In the rows, zero is written as 128.
Each path below is one point turned by a fixed rotation once a step. After each direction that follows a path, write how fast that rotation turns it, in degrees a step (0 if it stays still).
Each turn is a multiple of 5 degrees from 10 to 175, or 0.
Each row of a path follows its step; steps can be skipped.
path 1
step 1: [116 131 130 118 110 126 126 125 131 120 135 118 124 124 132 122 124 121
 129 117 137 117 129 129 135 137 131 121 122 134 136 129 142 137 127 106
 122 140 128 115 132 123 115 122 117 127 137 129 126 129 125 117 124 118
 139 113 131 115 134 127 124 134 127 120 141 126 131]
step 3: [122 127 127 121 127 119 121 120 123 115 119 120 134 133 137 128 114 129
 125 129 128 119 128 129 128 123 127 126 127 130 132 128 131 126 125 139
 118 125 107 143 117 110 122 129 113 121 130 116 124 116 120 125 134 139
 131 135 121 141 131 148 125 117 129 129 123 138 116]
step 4: [124 128 128 126 122 118 138 118 122 105 132 124 124 133 131 111 142 135
 127 133 130 138 115 136 116 140 121 133 136 129 124 131 134 132 112 126
 128 114 118 117 124 124 116 128 124 141 125 123 132 127 132 132 125 129
 130 124 117 108 121 123 131 131 122 132 134 121 116]
step 7: [128 130 130 122 118 117 124 131 138 119 130 129 134 128 140 128 122 124
 128 122 125 124 131 116 138 144 128 128 127 141 127 139 128 136 114 122
 135 126 116 132 131 122 106 123 120 116 123 127 122 113 135 115 142 124
 128 114 112 126 134 135 130 136 134 121 132 133 123]
step 12: [119 130 129 128 120 124 134 128 120 121 128 122 131 139 128 124 128 107
 121 127 135 129 135 138 128 121 132 137 126 116 144 138 136 137 114 124
 120 129 121 139 133 131 131 125 123 131 126 138 131 115 132 118 124 136
 134 132 124 140 106 123 136 108 136 134 127 132 132]
step 15: [138 124 123 130 129 126 130 112 127 125 121 125 134 131 129 125 111 126
 139 128 131 134 125 132 117 116 125 129 133 142 119 129 133 126 112 139
 138 115 116 138 127 116 134 140 134 121 119 122 121 114 111 123 130 135
 126 127 128 134 117 139 135 119 130 141 120 129 134]
step 17: [119 130 124 123 110 137 130 130 131 138 127 130 132 113 130 130 124 126
 127 123 137 140 121 126 134 129 123 121 133 135 130 138 152 127 114 119
 128 137 128 123 135 141 121 120 151 119 131 130 127 133 125 119 119 115
 125 126 126 113 126 123 120 126 140 130 131 118 132]
step 19: [126 132 130 111 130 127 122 116 131 121 132 126 123 139 131 124 108 123
 140 136 124 126 137 122 132 141 130 132 129 140 127 135 135 117 124 123
 136 116 119 135 118 118 109 126 124 133 130 115 129 118 124 126 126 126
 135 123 123 112 127 131 142 129 131 135 121 143 117]
step 20: [127 127 140 119 122 131 128 129 128 115 125 127 144 113 128 116 131 129
 132 127 132 148 121 136 129 131 131 134 130 124 117 134 132 129 123 136
 126 147 114 133 129 115 119 128 132 144 136 126 128 138 127 127 126 145
 124 125 125 115 118 130 130 120 122 117 141 119 121]
Directions:
[130 129 126 127 133 130 127 127 126 127 129 130 127 126 126 129 123 127
 130 126 126 129 125 128 126 132 131 127 127 126 123 128 131 130 129 126
 129 128 129 129 129 125 127 129 128 127 130 130 127 127 132 127 129 133
 129 127 130 131 128 132 130 131 129 128 127 129 130]  85
[128 129 126 129 127 126 129 127 130 126 129 131 131 127 130 126 134 130
 129 127 126 132 127 129 131 129 128 125 130 130 125 126 130 127 127 128
 132 127 130 128 127 125 127 133 129 129 130 129 127 132 126 128 128 128
 128 127 130 133 126 124 130 129 129 129 128 128 126]  160
[132 130 126 126 128 130 130 128 127 128 125 127 130 127 131 134 128 129
 126 129 127 129 126 129 128 127 131 130 130 130 129 132 124 130 127 127
 130 126 124 128 129 126 130 127 127 129 128 126 128 128 127 129 127 130
 133 127 127 128 129 123 129 128 127 126 128 131 128]  90
[127 128 132 127 127 129 130 128 128 128 128 124 128 131 127 127 129 125
 130 129 130 126 130 131 126 131 132 130 126 129 130 128 130 129 126 128
 130 132 127 125 127 127 130 131 129 130 130 130 126 127 127 130 126 130
 127 127 129 126 124 125 131 131 127 124 123 126 128]  95
[128 127 126 127 128 130 128 127 124 128 129 127 129 129 126 127 126 128
 129 131 130 130 131 129 129 127 123 129 132 132 127 129 129 126 125 129
 130 134 129 127 130 130 130 127 124 129 128 128 127 130 129 129 130 126
 132 130 133 129 127 129 128 128 130 128 128 131 132]  20
path 2
step 0: [136 124 131 132 127 115 122 137 129 128 144 123 112 125 139 137 131 135
 122 140 138 123 141 125 132 120 122 117 124 121 113 130 131 119 149 125
 122 135 130 134 122 130 121 131 127 137 135 127 136 120 121 122 118 135
 116 134 134 133 130 117 145 130 127 132 142 129 126]
step 1: [133 143 134 140 140 135 124 123 129 120 144 128 130 120 139 141 119 120
 118 145 115 138 132 130 139 126 129 125 134 120 129 123 118 127 124 143
 116 131 117 139 127 127 117 135 124 116 129 134 141 127 126 121 121 128
 133 130 117 136 130 115 134 127 128 131 128 139 132]
step 2: [122 141 116 126 131 127 116 128 124 120 116 129 119 121 124 129 133 135
 119 138 127 122 113 123 137 114 126 115 120 126 133 130 129 138 125 128
 119 130 111 132 128 118 129 132 123 124 128 137 133 118 128 139 119 139
 125 129 124 143 139 126 131 138 116 148 145 123 129]
step 6: [117 140 121 129 137 137 121 123 117 121 138 135 112 121 136 128 122 124
 133 140 128 124 117 130 123 110 127 121 133 144 122 134 117 116 130 134
 132 145 127 137 127 127 125 129 136 131 120 143 133 140 116 125 132 131
 130 127 128 119 120 133 135 131 137 143 135 131 136]
step 7: [113 132 131 129 131 122 123 127 129 125 118 125 134 127 121 135 124 131
 124 132 117 127 139 129 117 121 117 110 129 126 128 133 135 136 125 133
 130 126 114 125 116 114 107 134 128 130 119 129 137 139 110 133 141 140
 132 138 129 119 130 119 141 127 130 132 143 127 128]
step 13: [127 142 138 133 145 122 131 135 134 122 132 130 129 129 121 130 111 124
 130 138 129 133 132 134 124 127 141 121 125 111 122 126 123 126 149 121
 119 131 118 141 124 128 126 133 124 134 141 129 140 131 126 131 124 133
 134 138 117 138 123 123 137 145 146 132 129 130 129]
step 14: [120 136 122 132 131 134 116 124 135 128 129 144 128 114 124 131 117 126
 131 137 120 129 120 139 139 121 126 120 126 132 130 134 120 126 122 126
 118 126 128 127 146 119 124 111 120 129 140 144 141 140 121 140 123 125
 124 129 120 132 142 122 137 139 122 132 130 135 139]
step 15: [130 136 125 136 130 117 119 130 120 112 129 138 125 135 135 125 125 136
 130 137 140 124 123 136 128 117 119 113 119 132 113 131 123 139 142 119
 136 129 119 128 134 124 139 132 123 132 126 131 136 131 116 130 125 135
 128 133 132 111 135 129 148 121 125 134 145 127 140]
step 19: [118 134 131 135 141 125 129 117 133 123 136 129 143 131 147 126 125 136
 122 130 132 141 141 132 127 124 125 123 136 138 134 136 123 127 127 141
 125 138 129 134 121 125 117 128 120 126 126 151 147 136 111 125 124 142
 131 134 129 127 139 122 139 124 126 131 127 125 124]
Directions:
[128 130 127 130 128 129 128 131 129 123 126 127 130 130 126 131 128 128
 130 127 132 129 128 127 129 127 131 130 131 125 128 130 126 130 126 129
 126 126 132 129 129 128 123 132 130 129 128 128 127 131 125 127 126 128
 131 131 128 129 128 128 126 128 126 127 130 130 125]  120
[130 130 125 128 129 127 127 127 129 127 128 130 127 127 129 132 122 131
 129 125 127 130 124 126 130 129 128 129 125 124 129 128 127 127 130 127
 129 128 126 130 130 125 128 130 126 129 128 127 127 126 130 126 125 128
 127 125 128 128 132 127 126 134 128 125 128 128 128]  35
[126 132 126 125 126 128 126 128 127 130 127 131 129 124 129 126 133 126
 125 125 131 126 128 127 128 126 128 129 128 124 126 130 128 129 125 125
 129 129 127 125 131 129 127 127 130 131 129 132 128 126 131 130 127 125
 125 129 130 129 128 127 127 129 128 127 129 129 130]  120
[126 131 131 125 127 129 130 124 127 127 132 129 129 128 127 129 130 129
 127 132 128 129 125 130 127 127 130 129 128 129 130 128 130 128 129 128
 122 129 125 129 128 132 127 130 127 132 129 126 125 129 133 127 130 129
 129 128 128 128 131 130 126 128 128 127 130 129 127]  95
[126 127 127 129 127 132 127 127 127 126 129 130 127 131 127 129 130 129
 130 128 129 126 128 127 130 130 128 127 131 130 124 129 130 127 130 125
 128 128 129 125 127 123 132 130 130 125 129 130 130 127 131 127 124 130
 127 128 128 126 131 129 125 128 130 130 129 131 124]  115
path 3
step 0: [118 128 137 137 125 141 142 135 129 121 141 130 139 125 130 125 132 122
 134 126 126 123 128 114 130 125 130 125 129 117 119 118 132 119 138 131
 118 132 138 116 124 123 119 127 122 141 131 132 124 123 131 129 125 120
 138 119 132 133 133 126 133 113 132 128 143 135 117]
step 1: [132 133 139 131 140 136 122 139 130 122 133 131 130 128 147 131 122 127
 127 112 133 127 127 114 127 135 120 126 143 120 132 119 126 128 143 122
 132 112 125 136 115 127 129 137 129 139 134 136 125 118 134 134 121 121
 125 127 134 135 128 127 135 116 127 130 135 131 131]
step 2: [124 124 131 127 134 127 136 121 122 128 133 126 143 124 134 124 117 126
 136 123 132 135 115 134 132 127 128 129 139 124 130 131 135 123 135 119
 122 115 119 129 113 115 131 141 121 119 131 127 130 126 128 129 127 131
 135 143 144 138 118 130 147 124 129 130 130 138 118]
step 11: [117 123 132 131 136 129 134 129 135 145 126 118 125 127 148 137 133 125
 137 125 120 133 118 122 133 134 135 126 136 124 124 131 118 127 127 131
 130 114 134 122 123 134 136 111 131 141 128 133 135 133 136 145 123 137
 130 140 128 132 127 136 125 122 117 131 131 126 118]
step 15: [137 130 119 126 135 122 120 133 140 127 131 120 132 143 135 121 133 120
 141 120 125 132 125 129 134 122 136 140 121 129 130 121 133 124 131 133
 122 117 125 112 135 119 140 131 137 113 117 131 127 128 129 124 124 128
 136 119 125 140 119 132 130 137 134 115 137 140 124]
step 16: [125 127 129 131 122 126 121 134 139 119 138 133 129 133 129 131 126 120
 140 133 120 119 137 121 131 129 121 128 114 119 142 119 122 109 129 129
 117 128 128 127 130 123 127 126 125 122 125 135 130 126 128 122 137 115
 148 117 121 128 116 126 141 120 127 118 131 125 123]
step 18: [138 134 144 130 118 137 133 124 130 121 131 121 135 124 140 125 116 141
 122 126 121 126 123 123 134 147 132 130 140 124 125 125 125 111 130 138
 129 114 130 130 128 124 123 135 128 131 142 134 129 131 123 125 128 119
 137 129 142 132 131 136 141 123 128 123 130 130 121]
step 19: [126 121 131 152 126 130 124 122 119 125 124 138 140 124 135 121 124 121
 137 120 125 126 122 124 125 136 133 131 140 127 110 121 139 127 137 129
 124 124 138 128 128 128 118 137 126 127 134 117 130 114 126 133 120 127
 125 127 140 134 123 129 142 120 142 126 123 129 120]
step 20: [125 128 134 140 131 133 129 120 127 126 128 128 133 128 135 138 121 118
 139 128 132 132 134 127 120 137 137 116 126 113 137 109 130 128 139 125
 143 116 128 139 114 132 123 142 136 130 123 127 133 127 122 131 121 128
 124 140 140 128 118 123 134 127 128 134 118 120 129]
Directions:
[126 127 131 127 128 130 132 129 125 129 129 129 128 129 130 126 130 129
 128 126 132 125 128 133 129 129 129 126 132 128 128 125 130 126 130 128
 128 131 131 130 129 131 130 127 133 130 126 130 128 127 123 131 128 129
 128 129 127 129 128 128 127 125 129 129 127 126 127]  35
[128 124 128 129 129 125 124 129 126 129 125 128 129 130 130 125 128 125
 130 126 127 126 126 126 129 128 128 128 129 130 125 129 129 129 131 128
 130 129 129 126 130 129 131 129 129 132 128 125 124 126 132 128 128 133
 127 128 125 129 129 132 126 130 127 128 130 130 127]  175
[125 129 128 130 127 128 128 126 132 133 125 127 131 130 124 127 125 131
 128 130 128 125 128 129 126 126 130 127 129 129 130 127 127 133 124 128
 127 128 128 128 128 129 129 128 130 130 130 130 129 129 132 132 126 129
 127 128 125 127 129 127 125 126 130 130 130 127 127]  25
[129 127 128 132 127 129 129 125 126 128 128 124 126 127 128 127 128 129
 130 127 124 130 129 130 130 129 127 128 130 132 130 125 127 126 128 126
 129 132 126 129 129 127 123 128 129 129 129 131 124 125 130 127 125 126
 128 123 129 129 128 131 130 126 125 128 132 127 129]  40
[130 126 128 125 128 132 126 126 129 127 128 126 127 124 131 127 128 131
 126 125 129 128 127 129 133 125 130 131 129 126 129 129 132 129 124 125
 129 124 126 130 130 129 129 127 131 128 130 128 126 131 129 130 128 129
 128 127 128 130 127 130 128 129 126 126 127 128 127]  110
path 4
step 3: [115 122 120 143 130 124 132 138 121 112 119 123 131 118 128 131 129 132
 128 120 122 122 126 134 141 135 139 134 123 125 139 120 126 133 127 113
 143 112 114 135 130 133 116 125 135 142 121 128 135 123 126 138 140 127
 141 124 127 129 129 123 119 114 119 129 131 125 130]
step 4: [125 123 120 126 116 136 133 142 125 119 136 117 119 117 123 122 120 124
 130 127 128 133 124 132 119 136 128 139 131 126 126 122 131 127 132 108
 126 137 126 124 141 141 114 119 133 134 126 120 117 143 118 122 139 128
 116 132 128 131 140 122 124 121 135 126 128 110 134]
step 7: [127 140 120 116 145 129 118 125 126 133 112 134 111 134 135 136 133 117
 110 140 127 131 129 126 122 133 138 133 133 113 129 122 125 130 128 123
 128 139 135 128 138 117 131 127 122 134 120 123 118 133 135 121 119 124
 136 128 126 124 123 128 122 114 130 132 127 111 133]
step 11: [125 126 121 136 123 128 131 135 116 118 134 126 140 118 118 127 126 134
 129 131 146 135 135 135 130 117 139 139 140 124 132 129 132 145 124 125
 135 133 119 140 125 132 130 120 132 138 118 140 125 120 128 138 118 123
 112 127 123 138 122 123 134 121 120 138 125 114 118]
step 12: [137 135 126 129 137 133 138 139 125 131 122 129 118 132 115 135 139 127
 114 136 125 141 150 131 125 123 138 144 131 116 119 126 146 135 128 121
 131 147 126 117 130 134 131 121 124 134 120 126 127 131 130 126 143 137
 122 118 127 123 130 129 125 126 126 127 128 115 131]
step 13: [104 120 123 119 143 131 133 138 117 132 120 136 114 122 135 126 138 108
 131 131 115 124 132 120 118 119 129 143 135 135 115 122 135 135 116 133
 134 138 130 136 129 122 133 132 133 117 128 125 133 127 130 133 134 125
 124 121 137 126 130 117 126 132 122 125 120 132 130]
step 14: [126 120 128 129 126 127 128 129 115 125 120 119 117 131 128 135 135 123
 118 137 128 128 127 126 118 114 123 135 124 124 129 131 116 143 124 118
 148 114 124 144 132 125 106 133 127 122 127 126 131 126 136 130 131 123
 132 137 136 121 115 118 114 119 132 123 139 135 123]
step 16: [122 120 122 127 122 132 121 134 118 130 134 117 142 118 126 125 136 128
 148 118 128 119 132 128 127 126 139 134 127 134 142 123 126 129 140 127
 137 141 124 140 142 129 126 116 122 128 121 132 125 143 128 127 117 119
 130 124 139 135 126 121 131 124 138 144 117 113 125]
step 21: [109 117 130 129 121 131 120 131 129 131 122 116 136 134 127 119 133 121
 124 125 129 134 133 123 130 120 145 138 122 131 126 107 124 131 137 123
 127 132 138 137 132 125 121 119 129 121 127 129 127 128 140 132 129 128
 144 118 147 126 131 112 134 137 129 139 122 140 133]
Directions:
[125 129 127 126 124 127 128 125 126 127 131 130 130 131 127 128 123 131
 128 131 125 127 131 126 128 126 126 130 126 131 128 129 127 127 126 124
 131 127 128 128 125 126 126 124 127 126 128 127 125 130 126 126 126 126
 129 128 127 129 131 129 125 128 125 127 128 129 129]  70
[124 129 130 128 126 126 128 129 127 128 129 130 129 123 124 129 128 130
 126 130 127 126 129 125 132 129 128 125 130 127 127 129 130 129 127 128
 128 129 128 125 128 126 130 128 129 131 129 131 128 129 128 127 131 129
 131 128 129 125 126 127 127 124 133 125 125 133 127]  155
[130 129 126 127 128 129 129 130 126 129 131 129 131 125 130 131 128 131
 130 124 129 130 127 130 127 128 128 127 132 132 128 127 129 129 130 129
 127 121 126 128 130 130 128 126 125 130 128 128 126 126 125 128 130 128
 129 124 130 128 133 128 127 127 130 128 128 127 128]  55
[128 125 129 130 127 127 131 129 129 128 125 128 130 130 127 125 125 128
 126 129 128 131 132 131 129 128 128 130 131 129 129 127 128 132 126 130
 127 126 132 128 127 129 127 128 127 127 125 129 127 126 130 131 129 131
 125 127 127 125 131 127 132 127 125 128 125 131 128]  35
[123 127 128 129 126 131 128 124 128 127 131 126 129 126 126 131 125 125
 131 127 129 130 129 131 128 129 128 129 128 128 129 129 129 125 132 125
 126 127 132 131 128 129 123 127 129 129 130 130 128 128 128 128 129 130
 128 130 128 127 124 128 128 131 131 130 129 129 129]  65
[128 126 127 124 131 128 126 127 125 134 129 126 125 127 127 127 126 127
 131 127 129 124 130 128 126 133 128 129 131 127 127 129 126 125 128 130
 127 130 129 130 128 129 127 129 128 126 126 127 125 129 127 131 128 126
 128 129 123 129 130 125 127 124 130 127 126 128 126]  120
